(in the rows, 128 means zero)
Each path is a new rotation, seen through one point. The rows after it are directions, each followed by how far the rotation turns it, in degrees a step (0 if it stays put).
Each turn is a multiple of 5 degrees from 10 to 175, or 0.
Rotation 1:
[129 130 137 126 139 123 114 136 125 117 127 130 137 129 125 133 127 129
 127 127 131 119 126 113 129 123 133 122 122 127 132]
[129 130 136 131 135 120 116 133 131 118 122 136 133 120 125 122 134 123
 136 138 134 117 133 121 134 121 129 129 122 129 128]
[128 137 135 126 130 120 117 130 132 117 126 134 132 124 120 134 122 129
 130 132 144 121 121 119 125 120 128 127 129 123 128]
[133 132 133 129 130 123 118 133 131 117 121 127 133 125 118 133 134 127
 125 132 133 125 127 112 137 124 134 129 118 120 130]
[128 131 134 131 132 127 121 138 131 120 117 137 140 125 119 127 130 127
 135 129 132 113 125 116 127 123 126 126 123 126 131]
[131 134 136 120 134 119 114 135 130 114 124 133 136 124 126 130 125 129
 133 133 138 128 124 122 132 127 127 127 123 132 131]
[131 127 140 132 140 125 118 130 132 115 127 130 130 122 119 130 129 124
 127 134 134 119 128 115 128 118 131 126 124 124 127]
[122 137 135 128 129 120 115 131 128 125 119 136 136 126 126 131 131 126
 132 131 138 116 131 114 132 123 131 130 127 123 131]
[136 132 127 125 127 119 122 133 134 115 123 129 134 123 119 129 126 130
 133 138 139 119 122 120 130 123 127 130 118 125 131]
[134 129 139 131 133 126 115 134 129 115 123 136 136 123 118 135 129 125
 129 122 132 125 122 115 130 125 129 121 125 124 131]
[124 137 137 126 142 123 120 137 127 118 120 131 135 126 120 125 135 129
 131 137 132 120 131 119 133 122 128 129 123 127 131]
Directions:
[128 129 129 129 131 126 125 129 127 127 130 130 126 127 127 126 130 127
 131 128 127 130 127 133 128 127 127 123 129 130 128]
85
[127 127 129 128 128 126 126 123 127 130 132 129 125 126 131 128 126 127
 129 130 130 125 131 128 128 125 130 129 128 129 128]
70
Rotation 2:
[136 120 126 132 123 127 122 134 115 123 136 124 121 122 119 131 126 127
 130 128 130 140 129 132 124 119 125 127 125 126 142]
[135 121 122 130 117 125 123 134 117 122 131 123 122 120 120 127 133 123
 129 123 128 137 130 128 123 117 121 123 127 124 141]
[136 123 125 136 122 127 127 129 117 123 134 129 125 121 119 125 130 126
 128 122 126 138 131 135 123 117 123 125 131 127 144]
[132 119 131 134 118 123 122 132 117 126 134 127 124 123 119 129 137 127
 130 128 127 138 129 136 122 118 123 125 128 123 141]
[130 123 126 135 119 123 121 137 115 122 134 125 124 121 121 126 128 126
 133 128 125 135 132 133 120 120 126 127 129 123 146]
[136 120 127 131 122 127 122 134 114 122 136 125 121 122 118 132 126 128
 132 128 130 139 129 132 124 120 125 127 125 124 142]
[136 122 121 130 118 125 123 133 116 122 132 124 121 118 119 125 132 123
 129 124 128 137 129 128 123 117 122 123 126 124 141]
[137 122 125 136 122 127 127 131 116 122 134 127 125 120 119 125 130 126
 128 122 126 139 132 135 124 116 122 126 130 128 144]
[131 120 130 134 118 123 123 133 117 125 134 128 123 122 120 128 137 126
 129 127 127 138 129 136 122 118 123 124 128 123 141]
[130 124 127 134 119 123 121 137 116 122 136 126 125 123 121 126 129 126
 133 128 126 135 132 133 120 119 126 127 130 123 146]
[135 119 127 132 121 127 121 135 116 121 135 125 121 122 118 132 126 127
 132 129 130 139 128 133 124 118 125 127 126 125 143]
Directions:
[128 127 129 127 126 128 126 130 127 125 127 129 127 126 125 128 126 122
 128 127 126 128 126 132 128 129 129 130 129 133 126]
0
[133 128 124 127 129 129 131 125 128 128 127 127 127 126 128 126 128 126
 125 124 129 129 128 126 130 126 125 126 128 130 126]
70
Rotation 3:
[135 110 125 122 134 139 127 120 115 120 133 132 127 128 131 134 129 128
 141 130 131 137 121 121 132 124 128 126 137 132 124]
[141 114 125 115 137 137 126 126 124 122 127 134 137 129 124 132 127 127
 137 127 142 129 123 127 129 123 130 125 141 125 130]
[143 119 132 117 145 136 119 121 123 123 133 127 134 131 134 139 132 125
 139 125 136 129 126 124 127 128 135 132 129 124 126]
[132 114 133 117 137 138 121 119 118 119 135 131 126 134 131 137 126 126
 136 127 136 137 118 133 138 131 131 127 130 125 130]
[137 110 132 127 138 136 129 123 119 121 129 129 131 129 128 131 123 122
 135 130 145 136 120 126 131 120 137 130 133 128 133]
[142 119 133 120 145 136 127 129 124 120 131 129 130 125 126 135 129 125
 140 135 134 135 123 134 127 118 132 130 131 118 127]
[135 125 136 120 137 135 114 119 120 122 132 130 129 131 130 135 126 121
 139 127 138 138 123 128 134 120 132 126 135 121 117]
[134 109 131 127 134 139 125 119 119 116 139 128 132 127 130 132 131 123
 137 132 135 137 124 126 130 124 128 126 139 130 123]
[137 115 124 119 142 137 125 127 117 122 126 129 131 130 122 134 132 131
 136 131 141 131 126 128 129 119 128 126 141 129 126]
[143 120 127 115 140 137 122 122 121 123 130 134 131 129 133 137 129 127
 144 124 131 132 123 119 129 123 134 129 133 125 124]
[136 113 133 114 134 138 120 118 125 120 136 132 135 133 130 135 127 124
 135 124 139 131 120 132 133 133 130 125 136 124 129]
Directions:
[128 124 129 130 123 129 130 127 131 127 130 129 132 126 127 125 126 126
 127 127 131 127 127 127 127 129 128 127 131 128 130]
115
[133 132 129 125 128 127 127 129 132 129 127 129 131 126 128 128 127 127
 131 126 127 127 129 128 126 127 129 128 127 124 127]
95
Rotation 4:
[134 137 129 145 122 126 124 128 128 119 135 138 126 131 140 126 125 130
 123 119 130 122 131 119 128 124 126 129 128 139 134]
[131 138 130 148 131 120 123 132 131 118 137 133 127 127 130 128 130 133
 126 123 129 119 127 124 129 123 130 134 126 140 134]
[135 140 127 142 126 121 119 133 125 119 133 133 129 134 132 135 128 134
 131 119 131 127 133 126 126 119 129 132 128 139 134]
[133 133 130 146 122 124 124 133 120 120 139 134 127 131 137 131 126 139
 129 122 125 124 126 120 123 124 131 131 124 136 132]
[128 139 130 142 129 118 123 127 124 121 141 142 126 123 134 131 130 134
 133 123 123 126 129 122 128 125 129 131 125 137 131]
[134 137 128 142 123 124 123 128 127 119 134 142 126 130 141 129 126 130
 127 118 130 127 133 119 128 123 124 128 129 139 133]
[132 136 131 149 127 124 124 131 130 118 137 134 127 127 135 126 128 132
 122 123 128 118 126 121 129 125 128 133 127 138 133]
[134 142 128 143 129 119 119 132 129 118 135 134 128 131 129 133 131 133
 130 121 129 125 131 127 128 119 130 133 126 140 134]
[136 135 129 144 122 124 122 132 121 119 136 133 127 134 137 132 126 139
 130 120 129 126 130 120 122 122 130 131 125 136 134]
[128 137 130 144 129 119 125 129 123 121 142 138 125 124 133 131 129 138
 132 124 124 123 125 120 126 125 131 132 123 137 132]
[133 139 129 140 126 120 123 129 126 119 136 144 126 129 137 132 126 130
 131 118 128 127 133 121 129 124 124 129 129 138 130]
Directions:
[130 125 127 129 123 132 129 128 126 127 126 126 128 132 132 127 125 128
 126 126 130 128 129 125 126 128 127 126 129 127 128]
135
[129 132 129 129 128 131 127 127 133 127 126 125 128 129 126 124 130 127
 124 128 131 127 129 129 129 126 128 128 127 130 130]
65
[126 128 132 127 127 129 123 128 127 129 130 129 126 127 128 126 127 126
 127 126 130 129 127 131 125 127 132 128 132 127 129]
0
[127 127 129 127 130 128 130 123 130 129 126 131 124 126 129 127 128 129
 130 126 130 126 128 125 128 132 127 126 129 130 129]
70
Rotation 5:
[131 127 133 136 137 123 122 134 133 120 130 141 125 130 128 124 123 129
 133 136 130 131 116 125 128 116 117 124 123 119 127]
[126 124 134 134 132 122 115 133 128 122 128 138 125 130 129 126 125 131
 133 136 132 132 116 120 133 116 122 128 122 128 115]
[128 125 135 135 133 120 117 134 136 125 126 133 123 132 131 129 122 130
 135 137 127 129 109 128 127 119 119 125 129 128 124]
[129 125 129 136 130 118 125 137 134 128 135 138 126 130 126 122 117 132
 134 138 128 128 114 125 129 119 117 129 124 127 120]
[133 130 134 138 133 122 120 133 128 119 126 140 124 128 126 125 122 131
 133 138 130 129 114 123 127 118 120 133 123 119 123]
[125 125 133 134 131 120 116 138 131 123 129 140 124 132 129 127 124 131
 132 134 131 129 118 125 131 114 120 121 122 125 120]
[128 126 134 135 129 118 117 135 131 127 127 133 124 130 130 129 121 132
 134 137 129 128 110 125 130 121 120 131 126 131 117]
[131 128 132 136 131 117 125 139 135 127 132 137 124 131 127 125 119 131
 134 136 126 126 113 130 126 120 114 127 125 122 127]
[130 130 131 136 130 118 122 135 126 122 130 141 124 128 126 123 122 132
 132 136 131 127 118 121 131 119 117 132 120 122 118]
[129 128 138 135 130 120 115 136 129 120 123 137 122 133 129 130 127 130
 133 134 130 130 115 128 128 117 118 124 124 122 123]
[127 124 130 133 126 117 118 139 132 130 131 134 125 133 128 127 121 133
 134 134 130 128 114 127 131 118 117 125 124 131 116]
Directions:
[129 129 127 129 127 128 127 126 124 128 127 127 129 126 128 128 127 129
 128 130 129 128 126 125 130 130 130 134 128 131 123]
155
Rotation 6:
[138 121 129 136 126 123 130 137 135 129 130 121 133 129 123 125 132 126
 121 131 129 118 127 124 115 121 130 108 126 125 130]
[130 122 128 138 132 118 123 139 133 125 124 130 129 123 120 125 132 133
 116 126 128 128 130 128 119 121 119 115 120 128 124]
[137 126 124 140 131 120 120 133 124 132 133 129 133 127 126 114 134 133
 125 128 128 121 129 127 122 124 125 110 124 127 130]
[131 131 131 136 124 115 121 141 130 125 127 125 134 129 120 123 128 133
 123 132 122 129 133 123 120 127 129 114 118 133 130]
[138 131 129 134 136 120 118 134 135 131 131 134 129 129 124 120 135 137
 123 127 133 128 137 126 121 121 127 117 119 133 133]
[142 131 131 136 123 122 123 140 127 135 131 120 127 129 122 122 131 136
 122 128 128 124 138 128 115 122 135 119 125 128 128]
[138 133 131 139 131 125 125 139 145 126 127 131 127 123 121 123 127 133
 121 130 129 124 134 126 114 125 128 120 126 126 131]
[135 132 125 139 135 120 125 136 132 135 135 125 131 121 122 120 133 136
 118 127 129 125 139 126 125 122 128 117 134 127 123]
[138 138 128 143 125 123 118 138 128 128 128 128 125 122 125 120 125 133
 117 134 124 128 131 130 119 132 126 115 131 126 129]
[135 133 129 134 133 119 121 132 138 126 139 128 133 125 127 123 127 129
 119 131 126 128 140 124 123 126 128 110 130 131 133]
[142 134 131 133 127 119 119 133 127 132 126 125 126 123 126 130 135 134
 112 133 130 134 136 129 122 124 127 113 128 132 130]
Directions:
[130 128 129 129 124 129 127 127 123 127 129 127 126 128 130 125 125 129
 129 127 126 125 127 131 125 130 128 128 129 125 130]
125
[128 123 128 126 127 127 129 125 126 126 127 127 128 128 130 131 129 124
 125 128 129 128 125 129 128 128 125 123 127 128 129]
25
[125 131 126 129 129 125 125 128 124 126 130 129 131 128 129 125 127 127
 129 130 125 130 127 127 132 131 126 126 128 129 128]
60
